In the data rows, 128 means zero.
Here are some points, one per row:
[141 164 132 124 123 101 142 140  93 123 117 134 134 160 137 133 111 103
 116 133 100 134 127 131 110 142 138 149 135 123 136 128 119 116  88 121
  93  67 114 101 129 129  94  93 123 111 135 101 103 142 111 125 129]
[156 188 108 156 140 162 135 131  94 164 133 112 119 139 122 113 177 129
 127 122 167 102  92 123 151 156 144 129 111 137 118 129 145 109 111 142
  89 108 109 103 148 123 107  93 126 136 122 117 118 108  96 130 134]
[144 124 130 102 125 111 126 133 115 120 115 143 134 112 133 145 112 116
 125 122  98 129 160 116  81 106 136 124 114 132 111 125 113 131 105 128
  82 120 117 130 137 128 111 105 126 113 117 125 127 125 102 152 138]
[141 123 118 109 137  99 132 121 115 139 116 149 117 120 127 119 108 128
 117 154  90 131 166 130  92 128 104 117 131 120 109 133 123 126 103 109
 118 101 115  92 108 126 104  85 111 159 110 108 140 125 108 133 110]
[201 206 124 222 137 255 141 202 122 175 220  61 169 114  99 173 208 143
 121  84 255  72   0  99 248 145 144 124 154 115 165 115 144 162  95 119
  89  72 118  96 108 140 108 108 124 118 160 120 107 123 116 104 123]
[143 171 106 148 139 129 137 111 120 153 136 124 113 138 124 125 152 116
 126 113 155 109  93 113 154 176 112 123 135 142 122 133 141 132 116 135
 117 147 103 125 111 126 108 118 120 159 116 129 117 122 105 118 120]
[156 154 113 133 128 129 170 156  86 131 137 128 132 153 113 174 134  90
 116 123 125 134 101 129 108 131 116 123 129 136 106 134 118 106  97 106
  88 119 106 123 128 127  93 102 125 122 116 135 125 131  96 151 135]
[127 142 127 137 131 154 122 124 142 144 139 100 119 138 120  99 139 134
 124 107 167 113  99 114 173 156 122 118 112 116 122 121 134 130 127 122
 169 146 138 132 122 131 140 140 147 141 104 139 133 131 128 114 116]
[ 95  70 130  89 114  96  86 104 178 122  96 130 120 100 170  91 124 161
 125 151  94 133 199 120 115 103 109 110 142 116 119 134 117 123 222 162
 237 195 180 207 127 106 182 202 134 146 105 145 140 118 188 116 124]
[134 146 100 125 132 111 136 140 107 124 117 136 132 134 130 145  97 111
 110 131 100 134 163 142  86 134 116 111 124 122 115 124 109 126 116 123
 111 101 107 109 110 136 110 109 125 162 116 111 144 123 101 142 117]
[159 165 116 118 126 124 162 152  83 118 122 131 149 140 119 171 110 103
 136 140 114 123 129 147  96 131 119 112 117 115 108 122 103 128  98 119
  96 126 122 111 108 127 111  96 136 165 103 126 142 129 118 162 116]
[133 110 134 111 133 117 117 116 139 166 125 134 120 127 145 101 120 123
 123 134 100 140 174 117 107 123 132 132 117 125 118 128 111 115  99 123
  93 105 110 115 125 121 103  92 130 134 114 100 130 110 106 122 102]
[123 103 156 113 128  95 126 118 147 118  97 146 131 124 137 132 119 124
 144 122  94 121 146 145 108 145 126 112 132 119 111 130 123 121 207 129
 222 147 176 166 116 123 210 213 160 129 103 143 154 127 180 110 104]
[123  87 127 118 123 108 109 120 141 109 119 151 127 114 137 122 119 124
 127 139  95 134 169 122 100 127 115 127 144 120 116 115 123 115 213 150
 211 177 165 173 121 123 204 185 133 150 108 136 151 113 168 102 105]
[124  97 133  96 116  94 140 112 141 126  96 147 126 147 116 122 107 125
 135 136  81 124 176 135  79 121 122 115 104 132 122 110 117 115 109 116
  88 118 117 134 101 129 101  94 114 119 101 122 126 120 106 156 113]
[ 98 100 143 101 139 125  94 112 143 116 133 132 126  89 135 121 103 146
 116 122  98 159 160 117 106  63 117 139 114 145 126 128 109 120 100 123
  89 140 105 110 158 116  97  97 129 101 135 146 114 147 103 173 167]
[163 165 119 151 141 116 179 146  69 152 129 126 134 152 128 151 122  99
 137 126 124 143 124 143 103 151 116 133 101 126 108 130 116 112 105 123
  83 115 108 108 132 129  85  93 128 100 122 112 117 120 108 137 137]
[160 156 117 136 130 142 156 154  82 133 130 119 139 144 122 177 113 111
 130 136 120 137  98 135 104 131 121 119 120 129 114 128 108 112 103 123
  95 106 108 113 124 114 101 103 123 134 106 115 128 127 100 151 119]
[131 117 120 122 137 167  94 114 181 155 165 121 115  63 157  86 173 142
 116 134 156 127 128 112 159 138 120 109 126 124 114 119 110 118 255 168
 255 230 219 230 132 127 255 255 140 128 105 181 154 111 247 111 104]
[100  92 156 117 115  77 106 122 137  93 100 133 119 152 112 142  91 136
 141 144  80 133 184 147  95 119 120 107 119 101 126 141 130 114 230 140
 254 185 180 194 117 124 244 216 148 146 105 150 157 107 209 103 121]
[129 132 130 143 133 120 146 127 103 114 144 132 134 139 119 145 125 114
 131 152 145 134  98 135 151 136 119 132 147 141 112 141 149 115 133 148
 155 173 135 148 139 131 139 142 142 164 117 148 132 124 106 111 108]
[125 151 113 157 143 176 101 119 133 160 149 112 129 107 127  80 184 146
 128 106 187  99  89 128 188 157 153 146 161 150 175 123 135 167 102 108
  90  67 103  98 140 135  95 104 123 103 198 117 107 159 143 118 164]
[168 166  97 143 137 121 172 166  71 135 150 116 135 136 123 161 131 115
 125 107 134 143  90 132 103 144 126 150 120 152 117 116 128 119  94 132
 110 141  98 136 147 116 107 100 123 100 129 135 119 128  92 153 158]
[134 123 110 126 147 103 139 137  88 125 126 146 128 126 138 128 109 115
 117 127  91 156 161 138  92 126 133 149 117 128 136 133 127 132 108 125
  90  98 125 103 135 123 107  93 115 120 130 105 108 134 104 127 141]
[121  94 125  93 131 129  82 121 174 135 129 130 132  79 177  90 122 152
 112 129 111 160 176 120 132  81 123 107 164 126 116 131 119 116 216 178
 243 223 172 221 125 120 197 201 126 165 109 169 145 109 203 124 107]
[156 148 116 130 142 111 158 148  82 137 127 130 119 139 132 150 112 109
 130 120 107 131 124 141 110 139 135 142 117 121 126 127 114 117  84 124
  89 131 116 112 138 118 105 105 126 117 110 127 115 131 106 149 146]
[148 180  86 185 135 187 124 129 123 165 146 112 118 111 114 102 184 124
 112 108 208  91  45 117 208 173 148 134 172 132 177 136 166 158  98 115
  92  77 107  83 123 155  97  93 125 105 199 105 126 147 124 101 131]
[169 193  92 232 134 255 119 185 143 151 233  61 182  84 119 157 229 170
 111  79 255  93   0  67 255 125 126 122 116 123 116 124 119 135 166 124
 175 223 113 177 120 120 132 183 109 112 120 156 111 124 108  94 159]
[  0   0 187  74  84  75  22  86 214  38  88 141 129 107 128 101 101 195
 119 147  78 181 217 138 150  31 132 153 142 147 202 119 148 165 102 121
  85  80 112 107 181 130  96 101 114 113 215 138 109 160 139 119 161]
[ 72  56 178 116  99  84 118 105 157  43  97 137 121 155  98 141  92 156
 154 124 112 144 141 150 121  91 126 141 112 149 118 120 127 119  98 124
  84 135  99 108 155 117 103 100 134 107 127 133 118 140  88 170 145]
[137 131 114 109 150  91 138 133 109 142 124 128 132 117 150 120 102 101
 132 143  95 158 153 137  97 100 140 146 107 146 124 113 115 120  99 122
  80 130 113 119 160 115 104 103 116 114 133 128 120 127  97 149 154]
[151 152 117 148 124 171 121 129 180 145 158 126 160  83 146 107 175 126
 122 103 166 103  81  84 176 124 138 112 132 125 108 124 121 123 249 138
 255 174 224 199 131 132 255 255 139 130 122 150 170 109 241 102 115]
[134 114 125 103 137 112 105 143 141 129 137 141 125  92 156 132 117 124
 122 147  98 141 168 122 114  96 138 137 108 139 120 139 114 133 103 120
  85 121 113 120 154 129 101 101 128 114 123 139 129 132  91 160 138]
[109 120 126 108 126 117 116  95 148 150 130 132 120 114 146  98 119 128
 131 146  90 126 188 118 100 111 136 137 115 124 121 117 108 125  96 131
 100 116 111  93 114 120  98 107 119 128 105 108 130 111 110 116 109]
[147 159 122 144 132 102 156 132  82 111 125 135 125 161 110 151 114 105
 146 145 132 115 116 140 115 161 118 126 128 121 125 122 131 112  96 128
  94  80 117  95 125 146 103 100 117 122 131 120 122 134 118 104 117]
[ 84  94 152  97 108 117 109  94 163 108 102 133 129 145 131 108 104 153
 137 127 108 129 170 135 122 117 132 126 105 119 113 151 138 122  98 124
 107 129 116 126 109 129  99 106 130 152 110 113 124 116  96 135 111]
[147 161  93 133 155 138 155 119 109 173 122 146 116 140 126 113 137 101
 135 132 122  96 136 120 134 164 126 139 141 109 147 140 160 140  91 117
  83  78 126  93 132 134 101 100 127 119 152 118  98 134 125 111 109]
[ 68  70 163  84 105  82 108  95 164 116  93 144 108 143 137 107 102 140
 135 145  72 146 212 143 114 108 126 137 132 141 146 137 131 150  87 112
  99  84 113  92 141 126 101  88 120 101 152 122  99 126 118 119 137]
[ 98  96 153  88 114 111 106  84 161 115 101 131 105 157 116 100 121 145
 129 137 115 133 167 141 121 119 134 127 125 119 107 142 135 120 105 120
 110 124 115  95 106 135  96 104 135 142 107 113 120 125 109 126 116]
[ 46  61 172  93 109 107 103 111 153  65  99 145 109 157 111 142  90 155
 136 127 105 156 173 163 116 113 119 115 132 122 115 157 136 119 202 135
 250 207 151 197 114 124 192 197 152 164  99 153 161 127 185 107 117]
[166 174  91 189 133 236 141 156 128 188 175  94 144  89 123 119 189 139
 115 122 209 103  37 106 198 161 155 167 145 129 178 125 170 168  95 117
  84  88 117 101 130 151  94 107 119 105 214 107 121 172 137 112 160]
[146 136 111 108 137 104 132 128 130 153 110 145 109 123 148 115 107 115
 126 143  91 139 182 139  97 115 152 132 141 120 169 121 160 177 108 128
  85  72 130  89 143 146  97 105 130 108 168 106 129 150 117 109 130]
[145 177 111 168 146 193 141 133 129 176 159 118 111 121 127 100 171 124
 134 123 205 101  53 109 190 176 150 140 175 135 196 127 175 168 104 119
  90  66 117  90 112 159  96 110 125  97 199 111 122 150 129  96 131]
[117 110 161 116 119  96 140 129 128  98 102 147 123 146 118 137 117 112
 141 120 109 131 150 134  97 142 114 114 127 120 113 130 126 120 202 138
 212 154 170 160 118 126 199 202 140 126 103 143 143 126 184 111 118]
[154 145 151 133 118 114 166 141  95  99 135 131 127 166 109 153 106 120
 156 126 130 109 107 134 105 160 123 104 135 117 119 127 129 113 152 140
 163 135 157 128 113 121 170 139 133 152 113 119 168 119 140 111 117]
[ 72  50 187 129 102  74 121 104 171  54  96 132 131 170  86 136 106 171
 134 124 116 125 132 143 128  97 131 127 103 142 115 113 107 113  94 130
  87 155 113 128 155 117 105 109 130 113 111 155 109 135 108 209 163]
[137 158 121 138 125 130 169 140 100 112 122 115 139 150 117 182 112  96
 133 133 126 138 114 145 101 124 109 118 117 125 119 130 114 120 104 115
 107 131 112 126  95 136 101 110 113 152 122 116 132 111  99 160 119]
Along one direction, these points spread out more than along any other. Take the direction at right angles to it along which they spread out most. Then take the direction at right angles to both along which they spread out most. Go by this last direction. For each point below, how far along it does it lie, from 0 to 99? 50 is the average, and the first point above lies past it. One standard deviation of the points above along it is 16.
[100  92 156 117 115  77 106 122 137  93 100 133 119 152 112 142  91 136
 141 144  80 133 184 147  95 119 120 107 119 101 126 141 130 114 230 140
 254 185 180 194 117 124 244 216 148 146 105 150 157 107 209 103 121] 59
[ 98 100 143 101 139 125  94 112 143 116 133 132 126  89 135 121 103 146
 116 122  98 159 160 117 106  63 117 139 114 145 126 128 109 120 100 123
  89 140 105 110 158 116  97  97 129 101 135 146 114 147 103 173 167] 36
[156 154 113 133 128 129 170 156  86 131 137 128 132 153 113 174 134  90
 116 123 125 134 101 129 108 131 116 123 129 136 106 134 118 106  97 106
  88 119 106 123 128 127  93 102 125 122 116 135 125 131  96 151 135] 70
[131 117 120 122 137 167  94 114 181 155 165 121 115  63 157  86 173 142
 116 134 156 127 128 112 159 138 120 109 126 124 114 119 110 118 255 168
 255 230 219 230 132 127 255 255 140 128 105 181 154 111 247 111 104] 44
[163 165 119 151 141 116 179 146  69 152 129 126 134 152 128 151 122  99
 137 126 124 143 124 143 103 151 116 133 101 126 108 130 116 112 105 123
  83 115 108 108 132 129  85  93 128 100 122 112 117 120 108 137 137] 71
[127 142 127 137 131 154 122 124 142 144 139 100 119 138 120  99 139 134
 124 107 167 113  99 114 173 156 122 118 112 116 122 121 134 130 127 122
 169 146 138 132 122 131 140 140 147 141 104 139 133 131 128 114 116] 48
[147 159 122 144 132 102 156 132  82 111 125 135 125 161 110 151 114 105
 146 145 132 115 116 140 115 161 118 126 128 121 125 122 131 112  96 128
  94  80 117  95 125 146 103 100 117 122 131 120 122 134 118 104 117] 64
[151 152 117 148 124 171 121 129 180 145 158 126 160  83 146 107 175 126
 122 103 166 103  81  84 176 124 138 112 132 125 108 124 121 123 249 138
 255 174 224 199 131 132 255 255 139 130 122 150 170 109 241 102 115] 48
[159 165 116 118 126 124 162 152  83 118 122 131 149 140 119 171 110 103
 136 140 114 123 129 147  96 131 119 112 117 115 108 122 103 128  98 119
  96 126 122 111 108 127 111  96 136 165 103 126 142 129 118 162 116] 74
[ 95  70 130  89 114  96  86 104 178 122  96 130 120 100 170  91 124 161
 125 151  94 133 199 120 115 103 109 110 142 116 119 134 117 123 222 162
 237 195 180 207 127 106 182 202 134 146 105 145 140 118 188 116 124] 41
[  0   0 187  74  84  75  22  86 214  38  88 141 129 107 128 101 101 195
 119 147  78 181 217 138 150  31 132 153 142 147 202 119 148 165 102 121
  85  80 112 107 181 130  96 101 114 113 215 138 109 160 139 119 161] 0
[154 145 151 133 118 114 166 141  95  99 135 131 127 166 109 153 106 120
 156 126 130 109 107 134 105 160 123 104 135 117 119 127 129 113 152 140
 163 135 157 128 113 121 170 139 133 152 113 119 168 119 140 111 117] 71
[145 177 111 168 146 193 141 133 129 176 159 118 111 121 127 100 171 124
 134 123 205 101  53 109 190 176 150 140 175 135 196 127 175 168 104 119
  90  66 117  90 112 159  96 110 125  97 199 111 122 150 129  96 131] 30
